In the rows, 128 means zero.
Rotation paths and how fast each direction turns (deg/step)
Each turn is a multiple of 5 degrees from 10 to 175, or 0.
Each row of a path follows its step; steps can be skipped.

step 3: [127 123 135 121 128 111 125 135 127 138 115 125 122 137 128 130 137 134
 133 117 122 108 132 133 132 127 113 130 104 139 127 121 119 136 130 123
 127 140 107 126 133 121 134 134 124 126 129 123 131]
step 8: [150 144 125 128 122 116 135 124 136 131 125 141 152 121 127 118 129 127
 125 135 138 124 125 132 121 121 126 136 141 131 148 125 136 131 142 132
 134 122 125 132 138 136 122 121 132 132 131 125 116]
step 9: [120 130 130 131 125 114 117 137 137 133 118 116 126 124 147 121 122 132
 142 119 120 121 140 126 132 131 115 126 120 126 123 130 123 142 136 126
 123 130 133 142 135 134 139 119 113 135 128 141 144]
step 10: [128 122 108 134 122 123 129 117 115 112 126 119 137 120 116 153 129 125
 138 129 120 125 132 124 142 117 124 134 128 135 132 136 126 125 129 138
 138 129 118 122 139 122 119 131 142 129 141 126 133]
step 11: [146 142 146 123 141 126 141 140 133 140 115 127 125 133 112 123 113 126
 129 135 117 141 122 128 131 129 126 137 129 127 119 132 119 145 136 135
 134 129 119 134 130 136 135 137 129 117 129 128 126]
step 12: [118 116 131 132 125 135 148 113 124 127 127 129 141 134 140 119 126 131
 142 126 114 119 121 126 124 124 130 136 125 120 143 121 128 123 140 122
 127 117 152 133 137 130 126 126 128 122 132 131 141]
step 13: [127 127 120 119 125 121 137 120 120 136 117 127 119 125 135 136 111 127
 126 117 146 136 142 142 146 109 128 131 122 131 123 119 119 133 126 123
 126 134 122 121 129 108 138 131 128 126 122 131 130]
step 14: [135 125 141 121 113 118 135 135 136 131 131 126 144 125 112 127 130 114
 124 132 116 122 124 125 127 115 130 135 133 138 131 116 142 125 118 130
 130 146 137 130 143 137 123 122 135 126 127 129 113]
step 16: [123 127 110 122 115 115 133 116 126 130 130 131 135 125 109 146 128 139
 138 126 141 105 134 125 132 126 122 121 128 117 127 122 130 138 126 133
 135 118 134 120 137 136 139 127 125 123 138 128 128]
Speeds:
[133 129 127 123 127 124 128 126 126 125 125 129 129 128 126 128 131 131
 127 127 134 131 123 129 129 126 131 128 125 127 128 128 125 129 127 126
 128 128 125 129 127 130 132 127 128 128 133 127 125]  135
[125 125 129 128 128 127 126 125 125 131 128 127 128 129 124 128 129 128
 127 129 126 129 128 126 127 132 130 131 130 130 124 129 122 125 132 128
 130 123 126 130 129 126 130 130 127 122 131 127 130]  55

step 0: [108 127 130 130 125 142 127 144 134 115 129 132 124 124 116 138 122 126
 131 118 121 130 121 123 119 125 122 128 124 127 132 143 123 126 134 139
 126 135 143 123 122 136 120 139 114 142 115 125 114]
step 2: [123 137 123 124 112 137 122 124 129 122 134 139 116 118 139 117 121 122
 126 134 120 140 136 132 115 105 133 129 129 138 127 132 119 123 127 125
 125 138 131 124 127 143 120 129 129 142 136 120 112]
step 4: [130 142 116 123 120 127 133 127 120 131 133 132 133 114 118 145 138 136
 115 128 128 133 137 120 127 112 125 131 121 114 117 123 123 119 136 137
 131 135 120 118 124 137 118 135 129 142 122 110 128]
step 5: [125 124 139 125 142 129 113 138 128 123 130 143 132 129 125 122 120 140
 127 140 119 126 131 119 130 101 132 142 119 127 140 130 123 121 129 137
 136 119 136 127 138 117 123 135 130 128 139 118 123]
step 7: [140 137 122 119 122 121 126 127 121 130 122 141 130 121 140 127 116 142
 126 122 122 111 130 123 137 104 119 133 133 124 123 131 132 127 141 133
 132 118 121 139 123 130 132 131 128 140 148 136 131]
step 8: [137 142 123 123 124 134 115 111 125 134 140 139 125 112 121 121 140 130
 140 138 126 115 123 130 123 128 130 132 125 125 127 137 118 125 131 130
 123 133 123 115 143 110 112 132 138 132 135 129 124]
step 9: [128 125 113 132 133 126 119 137 118 123 110 132 131 125 124 132 132 124
 118 133 134 117 124 133 124 118 124 135 131 106 123 136 131 119 144 132
 138 127 132 118 124 126 129 136 132 107 147 130 136]
step 11: [130 115 140 119 136 114 123 126 121 118 128 126 127 111 131 133 122 131
 129 118 123 102 122 136 120 122 142 131 132 122 126 132 135 122 133 134
 116 135 135 131 139 119 126 130 127 115 141 131 116]
step 14: [119 131 127 128 122 137 113 134 115 125 133 130 130 129 122 136 126 121
 134 133 124 119 122 145 120 142 149 141 131 123 117 122 121 122 114 128
 126 132 110 133 130 134 121 123 139 120 144 125 130]
Speeds:
[128 129 132 131 126 128 132 127 130 130 130 130 131 130 125 133 126 129
 126 128 130 121 128 128 130 127 127 126 131 127 123 126 128 130 128 131
 130 126 125 129 127 129 128 125 130 132 126 128 125]  115
[129 126 126 127 127 126 128 128 131 123 127 127 130 125 125 131 132 130
 132 128 129 130 129 128 126 130 132 129 134 123 124 126 131 128 127 128
 127 130 126 129 132 126 130 127 128 125 126 128 129]  140
[131 126 128 126 129 128 133 123 127 128 129 131 125 127 127 127 128 128
 127 129 127 128 132 129 128 128 125 126 127 127 130 131 131 129 126 128
 124 128 125 124 128 129 122 125 127 122 123 125 129]  160
[126 130 132 127 127 129 129 130 124 126 130 125 128 130 125 124 127 127
 129 126 131 127 127 129 132 134 130 128 130 127 128 131 126 130 128 126
 126 130 126 129 125 130 131 128 125 124 130 126 123]  20

step 0: [144 139 123 138 120 123 109 126 134 127 131 126 132 137 131 121 124 125
 121 117 121 118 128 126 129 126 122 131 127 128 137 111 149 133 122 136
 124 128 134 123 152 123 133 124 131 134 126 133 135]
step 1: [145 127 136 131 126 139 111 144 137 133 132 135 127 134 119 108 129 128
 121 139 132 123 130 124 130 132 124 128 137 127 136 135 139 131 125 137
 118 135 142 126 143 116 135 122 121 124 119 130 123]
step 8: [135 134 129 149 133 120 120 132 118 127 132 113 149 133 125 121 128 115
 125 123 120 119 127 128 134 129 130 132 130 130 134 131 133 125 132 136
 118 151 131 116 131 118 131 125 131 113 127 120 129]
step 9: [135 118 131 142 123 131 114 121 127 125 128 119 137 120 127 125 137 131
 113 130 120 120 122 131 131 118 134 132 120 131 125 133 145 123 135 128
 126 138 129 127 154 119 142 123 134 127 115 116 127]
step 10: [128 124 143 139 124 132 123 130 132 125 135 135 133 129 138 117 134 137
 116 116 130 112 131 114 134 134 112 122 138 132 123 138 142 117 128 128
 128 134 128 130 138 116 131 129 128 130 107 126 125]
step 12: [134 131 130 136 130 121 116 127 129 127 142 125 135 117 143 117 132 124
 114 130 113 129 129 124 112 126 120 136 121 121 136 109 140 125 120 125
 125 130 127 122 148 134 119 124 129 136 120 125 120]
step 13: [139 122 133 134 133 128 130 148 132 124 136 136 127 123 125 115 130 126
 127 124 121 128 134 124 120 140 119 130 129 119 133 127 135 126 124 132
 116 139 139 127 143 122 110 114 124 123 110 113 128]
step 15: [141 137 128 149 127 125 124 125 139 127 131 123 137 133 131 132 114 137
 119 120 131 121 136 128 126 140 129 127 126 140 133 107 138 129 130 121
 138 133 136 117 143 134 127 128 134 128 111 123 129]
step 16: [141 134 131 132 125 128 123 139 133 122 128 126 137 138 118 113 119 130
 120 133 129 130 117 123 126 138 129 136 145 143 135 125 147 121 123 126
 138 134 138 121 134 126 132 116 120 122 116 117 125]
Speeds:
[130 128 129 126 129 125 128 124 132 130 133 128 130 126 126 128 130 127
 127 127 131 128 125 129 130 126 131 128 124 126 130 133 131 129 127 130
 126 129 127 127 122 127 129 127 133 127 126 132 127]  20
[126 131 132 129 128 133 128 124 132 131 130 126 126 129 129 129 123 131
 128 134 129 122 131 127 127 131 129 130 127 128 131 131 126 126 127 128
 131 127 127 128 128 127 129 128 126 129 128 130 126]  80
[128 123 128 128 126 132 131 129 129 130 128 132 128 129 126 131 134 129
 128 128 128 126 129 125 132 129 128 129 126 126 125 127 125 125 129 126
 126 126 135 132 129 125 129 129 132 130 127 126 125]  90
[127 129 126 128 124 128 128 123 126 126 128 130 129 132 127 129 126 129
 125 126 130 128 122 124 127 126 126 131 129 131 126 130 130 125 125 122
 130 126 125 132 127 129 126 129 128 127 125 128 128]  60
[124 125 132 130 124 127 123 128 127 127 129 129 127 130 127 129 133 130
 128 129 129 127 127 126 130 122 128 129 134 126 132 128 126 129 129 133
 126 126 125 125 131 129 128 129 129 128 127 130 128]  40
